Each path is a new rotation, seen through one point. The rows after it are directions, each followed by how far the rotation turns it, in degrees each step (0 if it stays put).
Each turn is a multiple of 5 degrees from 10 to 175, or 0.
Each row of a path follows its step; steps can be skipped.
Rotation 1:
step 0: [  3.2  33.0   8.1  15.8   3.5  -5.8   7.1  15.5 -22.7  18.5  -0.9  -6.1
  13.5  13.2  23.1 -48.1  38.4 -15.1  43.1  17.9  31.4  -7.9  13.6   0.1
 -14.2 -24.9 -10.8 -22.1   7.3  19.3   5.7   4.0  -9.3 -18.9  12.8 -16.0
   9.1 -19.0  21.3 -15.5  -9.1   0.6  -2.6 -20.4  -0.8  -5.8 -12.4  21.2
  18.1  -2.4]
step 6: [  8.6  11.7 -50.0  35.8  -0.3  24.1  -7.8 -18.5  28.6   8.1   1.3  -0.2
  12.5  21.4  12.4   4.7  -5.3 -16.4   0.4 -13.4   7.3 -14.0  -2.3   0.5
  -6.2  23.3  10.1   5.3 -10.6 -18.5   2.4  26.7   1.3   7.3  21.9 -33.2
  14.4 -11.7 -26.7   1.8  54.7  -1.2  24.7   5.0  -9.3  -8.2  21.7   5.8
   4.1  -1.6]
step 11: [  8.2 -17.6 -33.3   4.9   1.5  -5.3  19.1  12.0  13.1  -4.9 -11.4  36.8
  -3.6  -6.4   5.4 -15.8  18.0 -18.2 -23.8  -6.6  -6.8   1.7   9.4 -44.6
  28.6 -17.7  15.5  -0.6  19.0   3.0  -6.6  -2.1  17.3  22.1 -32.0 -21.7
   2.8  42.2  -6.7  -4.2  22.6  17.7  33.8   6.2   4.6   6.6   9.6   4.5
  23.3   7.5]
step 13: [-10.7  27.9 -12.2 -13.3 -36.7  -5.4 -11.4   7.3  19.6  -8.4   2.8 -26.4
   1.0   3.6 -31.5  17.2   9.1   5.7   4.9  20.1 -10.0   0.9  -1.2  31.1
 -29.0   2.9  -4.4  13.4  42.8   6.1 -10.0   8.8   0.3 -26.4   5.1 -13.1
  12.4  -9.1 -20.8   2.8 -34.9  10.5  -0.3   0.4 -19.9 -16.8 -12.1   8.3
  23.8  45.6]
step 16: [ 23.9  27.9  12.2  -0.1 -10.3  -1.6  21.8  10.7   1.8   2.7   1.8 -17.8
  27.8  -6.5 -12.0  -8.7  29.0 -37.5  17.5   5.5   4.4  -4.1   3.8 -26.0
 -18.3 -37.8 -17.2 -30.1  30.8  10.9  30.2  -1.2   3.0  18.2  17.5   6.3
  20.6  22.1  23.2   4.6   2.8  33.3   2.5 -11.9  16.6   0.4 -13.1  22.6
   8.4   9.4]
step 17: [-31.6  12.5  11.8 -16.5 -24.5 -13.7  -2.8  11.6 -17.5 -11.9 -17.9 -15.3
 -36.3   4.8  22.2  20.3  -1.9 -16.1  27.7   9.2  40.1   5.0 -28.9 -14.8
  13.2 -47.6  33.0  -4.5  13.5   1.6 -17.7  -7.8 -19.3 -10.1   8.2   7.4
   1.2 -10.2  -2.1  -5.0  13.6 -19.6   1.6 -19.4   3.8   6.7  21.2 -11.1
  -9.1 -13.3]
step 19: [ -3.3 -18.0 -42.5  20.9  16.3  -4.9  31.8  -1.8 -18.5 -30.3  18.4 -18.0
   5.4   5.9   2.6 -34.3  10.3 -24.3 -21.7 -16.7  16.4   5.5  -7.1  -3.9
  -0.5   7.8 -14.0  -2.0  -7.4   4.6  34.4   8.8   9.4   5.1 -18.4  -3.1
  -8.2  12.8   3.5   5.3  -9.5 -26.8  31.1 -14.2  -5.1 -16.8 -48.4  -1.6
   0.9  22.3]
step 20: [-29.2  -3.0 -27.7  -7.1 -18.3 -21.7   1.0 -19.9   6.1  32.0 -12.8  28.7
 -20.9   3.4  -7.9  -2.5  11.7  12.8  18.1 -30.1   8.8  10.1  -6.6 -16.4
  29.0  -8.3 -12.1  14.8   1.7  -2.3  -1.9  -9.5  -9.8 -21.2   2.0  -8.3
  23.1  26.9   6.6   1.5 -13.7  12.1  19.9  14.1  18.6   7.4  -7.2   7.4
 -58.4  22.0]
[ 0.8  6.0  4.1  1.2  3.4  4.7 -6.1 -6.7  8.9  0.6 -2.7  1.8 -3.9  4.4
 -0.8  7.3  2.9 -6.9 -0.6 -8.3  2.4  3.9 10.5 -1.5 -4.1  6.3  4.0  3.2
  5.1 -6.3  5.5  0.0  6.7  2.2 -4.8  0.1  6.2  7.1  2.3  2.9 -2.2  3.9
 -1.3 -4.9  0.5 -0.9  0.4 -1.3  9.6  2.1]
145
[ -1.6 -12.1  13.6   8.3  -8.0   0.1   2.3   3.5   1.2  -2.3  -0.1 -10.1
  10.0   1.0  -1.2   3.4  -3.6   1.4  -6.2  -1.7   0.5   0.7  -0.4  -1.7
   0.4   4.7  -1.2   1.4   2.9  -0.5   2.5   3.4  -2.0   1.8   3.9  -1.2
   0.0   3.6   1.9   2.0 -10.7   6.8  -2.9   4.9  -6.1  -0.5   2.5   0.4
  -0.9   2.1]
130
[ 0.3 -7.1 -0.8 -4.2 -6.3 -4.1  0.3 -3.7  2.7 -8.4  1.7  3.6  1.4  5.1
  7.6 -6.3  0.7 -3.1 -1.5 -3.1 -2.3  4.0  3.1  9.0 -0.3  0.9 -7.4  5.3
  3.7 -1.7  6.0  7.9 10.5 -2.0  0.7 -0.8 -7.1 -2.8 -7.5  1.2  8.2 -2.9
 -5.0 -3.5 -4.8  0.5  4.3 -1.1 -2.3 -4.7]
85
[-6.3  4.6  0.2  2.5  0.4 -8.1 -2.8 -9.7 -8.7 -3.4  0.1 -3.7 -1.3 -0.6
 -2.4 -1.9 -0.4 -2.3  3.8  0.6  8.9  3.7  1.5  3.3  4.8 -4.3 -3.3 -7.7
  4.4 -3.8 10.2 -1.8 -2.8  5.2  3.6 -6.7 -1.9 -2.6  0.8  0.7 -7.4  4.6
  4.8 -6.1  3.2 -3.4 -2.6 -7.3 -6.3 -4.4]
20
[ -9.9   3.8  -7.1   3.7  -0.7  -0.1 -12.8  -1.2   2.8   2.0  12.2  -0.1
   7.4   2.3   0.9   3.8  -4.4   1.8  -0.2  -1.0  -1.5  -0.8   2.9  -3.0
   4.7  -6.9   1.1   1.6   4.1  -2.6  -2.9   2.3  -6.6   0.2  -4.4   3.9
  -4.2   4.9 -11.5  -0.1   1.4   2.0  -3.7   1.3   1.3  -2.6   4.3   2.7
  -3.6   7.4]
155
[ -4.8   3.0   4.6  -4.9   0.1   1.4   3.9  -0.7  -0.2   0.5   6.9   0.8
   2.7   2.3   6.5  -2.6  -1.0  -8.3   8.2   1.3  -7.9   3.7  -7.0  -6.3
   2.8  -1.5 -10.0   3.4  -9.6  -3.3   2.4  -1.8   4.6  -0.4  -8.5  -5.7
   3.4  -2.9   1.4   0.1  -9.2   3.4   3.5  -0.3   3.3   5.7   4.3   5.2
   1.9   3.9]
90
[  5.4  -0.3   2.0  -5.3   5.1  -1.7   2.8  -7.4  11.0   2.1  -2.0  -0.6
  -0.2 -10.9  -2.6  -1.1  -6.8  -6.1  -3.8   3.8   0.0  -1.7  -2.4  -2.9
   2.1  -8.7  -5.9   3.2   1.9   2.5   7.2  -2.2 -10.3  -0.2  -2.5   2.4
   1.8   4.6   1.4   3.0   1.8   0.8 -11.3   0.6  -2.1   4.5   3.1  -3.0
  -1.2  -6.9]
60
